[[ -3.3 -24.6 -34.6   6.5 -10.0 -25.7  13.6 -63.5 -32.9 -39.2   0.5  34.0]
 [ 12.0 -17.5 -10.0   6.5 -34.2 -25.7  -4.4 -38.1  -7.1 -19.8   9.0 -11.4]]
|
[[ 34.0  -3.3 -24.6 -34.6   6.5 -10.0 -25.7  13.6 -63.5 -32.9 -39.2   0.5]
 [-11.4  12.0 -17.5 -10.0   6.5 -34.2 -25.7  -4.4 -38.1  -7.1 -19.8   9.0]]

[[ 10.2  -6.0  -7.7  17.4 -11.5]
 [ -6.3  -2.0  -1.1  -9.2   0.5]
 [ -4.4  -6.6  -6.0  -3.1  -7.0]
 [ -2.9  -6.7  -4.4   0.3  -7.2]
 [ 50.7 -22.1 -64.6  69.4 -61.1]
 [ 12.9   0.3  -7.1  15.3  -5.9]
 [ -2.0   4.1  23.2 -18.6  29.0]]
|
[[-11.5  10.2  -6.0  -7.7  17.4]
 [  0.5  -6.3  -2.0  -1.1  -9.2]
 [ -7.0  -4.4  -6.6  -6.0  -3.1]
 [ -7.2  -2.9  -6.7  -4.4   0.3]
 [-61.1  50.7 -22.1 -64.6  69.4]
 [ -5.9  12.9   0.3  -7.1  15.3]
 [ 29.0  -2.0   4.1  23.2 -18.6]]

[[ -3.8  -0.7  34.8  42.7 -10.3  -8.4  -0.4  10.0  -5.1  59.7]
 [  1.8  13.2  22.3 -47.6  34.5  18.7 -14.5   5.7  18.6  43.9]
 [-34.6 -25.2 -20.1  -5.3 -24.5  -5.2  18.3  14.3 -16.2  57.2]
 [  0.9  20.1  24.4  12.8  35.9  -5.1 -27.9 -36.1  42.3 -24.9]
 [-50.4  17.9  27.3   0.0 -24.8  -6.5  27.6  11.5 -21.4 -37.1]
 [-14.7  32.0 -18.4  -7.2  23.7 -36.8   9.8 -44.1   5.5 -36.4]
 [-53.8  18.5  -0.8 -29.9  17.3 -13.6   5.7 -29.5  18.6 -33.3]
 [ 57.5  33.5  16.2   1.0  30.7 -11.1  -5.7  -2.8  -8.6  34.2]]
|
[[ 59.7  -3.8  -0.7  34.8  42.7 -10.3  -8.4  -0.4  10.0  -5.1]
 [ 43.9   1.8  13.2  22.3 -47.6  34.5  18.7 -14.5   5.7  18.6]
 [ 57.2 -34.6 -25.2 -20.1  -5.3 -24.5  -5.2  18.3  14.3 -16.2]
 [-24.9   0.9  20.1  24.4  12.8  35.9  -5.1 -27.9 -36.1  42.3]
 [-37.1 -50.4  17.9  27.3   0.0 -24.8  -6.5  27.6  11.5 -21.4]
 [-36.4 -14.7  32.0 -18.4  -7.2  23.7 -36.8   9.8 -44.1   5.5]
 [-33.3 -53.8  18.5  -0.8 -29.9  17.3 -13.6   5.7 -29.5  18.6]
 [ 34.2  57.5  33.5  16.2   1.0  30.7 -11.1  -5.7  -2.8  -8.6]]

[[ 17.4   4.5]
 [-68.4  13.7]
 [ 11.7  -1.5]
 [-25.0   7.3]
 [-22.4 -10.3]
 [ 32.8  52.9]
 [-17.2  -2.8]]
|
[[  4.5  17.4]
 [ 13.7 -68.4]
 [ -1.5  11.7]
 [  7.3 -25.0]
 [-10.3 -22.4]
 [ 52.9  32.8]
 [ -2.8 -17.2]]

[[-26.2  -0.4 -10.5  -0.7 -22.2  46.2 -11.9   1.9  -2.6  -4.1]
 [ -2.4  -5.0   9.0  -5.0 -20.2   2.6  -3.8  -5.7  -3.6  -5.5]
 [  1.4   0.9   1.0   3.9   3.6 -69.6   0.3   1.7   2.3   2.4]]
|
[[ -4.1 -26.2  -0.4 -10.5  -0.7 -22.2  46.2 -11.9   1.9  -2.6]
 [ -5.5  -2.4  -5.0   9.0  -5.0 -20.2   2.6  -3.8  -5.7  -3.6]
 [  2.4   1.4   0.9   1.0   3.9   3.6 -69.6   0.3   1.7   2.3]]

[[ 44.2  25.0 -37.3  40.4  60.7  17.7 -44.9]
 [ 54.9  23.2 -37.8  42.4  63.4   9.3 -39.8]
 [ 10.9   6.7   3.8   7.4   8.5   2.3   6.4]
 [-13.2  -4.7  -0.9  -7.6  -9.4   0.5  -4.2]
 [ 22.9  14.9 -29.3   0.3  10.8 -41.3  -1.3]]
|
[[-44.9  44.2  25.0 -37.3  40.4  60.7  17.7]
 [-39.8  54.9  23.2 -37.8  42.4  63.4   9.3]
 [  6.4  10.9   6.7   3.8   7.4   8.5   2.3]
 [ -4.2 -13.2  -4.7  -0.9  -7.6  -9.4   0.5]
 [ -1.3  22.9  14.9 -29.3   0.3  10.8 -41.3]]

[[-76.5 -10.5 -43.2  72.8]
 [ -0.8  43.1 -41.9 -52.0]
 [  9.0  18.0 -26.7 -11.7]
 [ 31.0  51.3  -0.1  30.6]
 [ 47.0 -27.2 -12.0  10.9]
 [-19.3 -21.3  -6.0 -41.2]
 [ 30.5   9.1  -0.3 -11.1]
 [ -2.6 -30.9 -19.3  37.2]
 [-23.3  68.5   8.6   8.4]
 [-51.3 -24.4  -7.6 -28.1]
 [ 32.8 -29.3 -30.4  11.4]]
|
[[ 72.8 -76.5 -10.5 -43.2]
 [-52.0  -0.8  43.1 -41.9]
 [-11.7   9.0  18.0 -26.7]
 [ 30.6  31.0  51.3  -0.1]
 [ 10.9  47.0 -27.2 -12.0]
 [-41.2 -19.3 -21.3  -6.0]
 [-11.1  30.5   9.1  -0.3]
 [ 37.2  -2.6 -30.9 -19.3]
 [  8.4 -23.3  68.5   8.6]
 [-28.1 -51.3 -24.4  -7.6]
 [ 11.4  32.8 -29.3 -30.4]]

[[ -6.0  33.1  -6.2  -4.3   1.1  -1.2  27.1 -14.4  -2.2  -1.8  -5.4   2.9]
 [ -2.0 -59.9   4.7   0.2  -0.5   1.8  12.8  11.2  -2.6   1.8  -1.7  -6.5]
 [ -4.6  33.0  -4.6  -4.4   1.0  -1.0  30.4 -19.2  -2.5  -2.0  -6.4   1.6]
 [  2.5 -64.4  -1.0   1.5  -1.4   0.6 -13.7  40.7   2.1   0.1  -5.8  -4.9]
 [ -6.0  32.9  -6.2  -4.3   1.1  -1.2  27.0 -14.5  -2.2  -1.8  -5.4   2.9]
 [  7.3 -20.6  11.2   4.1  -1.2   1.2 -16.4  29.1   1.6   0.1   4.8   3.8]
 [ -8.7  37.9  -7.6  -4.4   1.8  -1.2   6.9  -8.9  -1.1  -0.1   1.1   5.0]
 [ -2.6  32.4  -1.9  -4.6   1.0  -0.7  32.1 -26.4  -3.0  -2.1  -7.0  -0.6]]
|
[[  2.9  -6.0  33.1  -6.2  -4.3   1.1  -1.2  27.1 -14.4  -2.2  -1.8  -5.4]
 [ -6.5  -2.0 -59.9   4.7   0.2  -0.5   1.8  12.8  11.2  -2.6   1.8  -1.7]
 [  1.6  -4.6  33.0  -4.6  -4.4   1.0  -1.0  30.4 -19.2  -2.5  -2.0  -6.4]
 [ -4.9   2.5 -64.4  -1.0   1.5  -1.4   0.6 -13.7  40.7   2.1   0.1  -5.8]
 [  2.9  -6.0  32.9  -6.2  -4.3   1.1  -1.2  27.0 -14.5  -2.2  -1.8  -5.4]
 [  3.8   7.3 -20.6  11.2   4.1  -1.2   1.2 -16.4  29.1   1.6   0.1   4.8]
 [  5.0  -8.7  37.9  -7.6  -4.4   1.8  -1.2   6.9  -8.9  -1.1  -0.1   1.1]
 [ -0.6  -2.6  32.4  -1.9  -4.6   1.0  -0.7  32.1 -26.4  -3.0  -2.1  -7.0]]

[[46.6 28.9 39.1 29.7 33.6 27.8 32.2]
 [28.0 63.8 38.3 33.2 42.7 49.0 31.2]
 [33.4 33.1 34.2 36.8 31.9 41.2 33.9]
 [41.7 31.5 46.1 42.6 33.5 49.5 36.9]]
|
[[32.2 46.6 28.9 39.1 29.7 33.6 27.8]
 [31.2 28.0 63.8 38.3 33.2 42.7 49.0]
 [33.9 33.4 33.1 34.2 36.8 31.9 41.2]
 [36.9 41.7 31.5 46.1 42.6 33.5 49.5]]
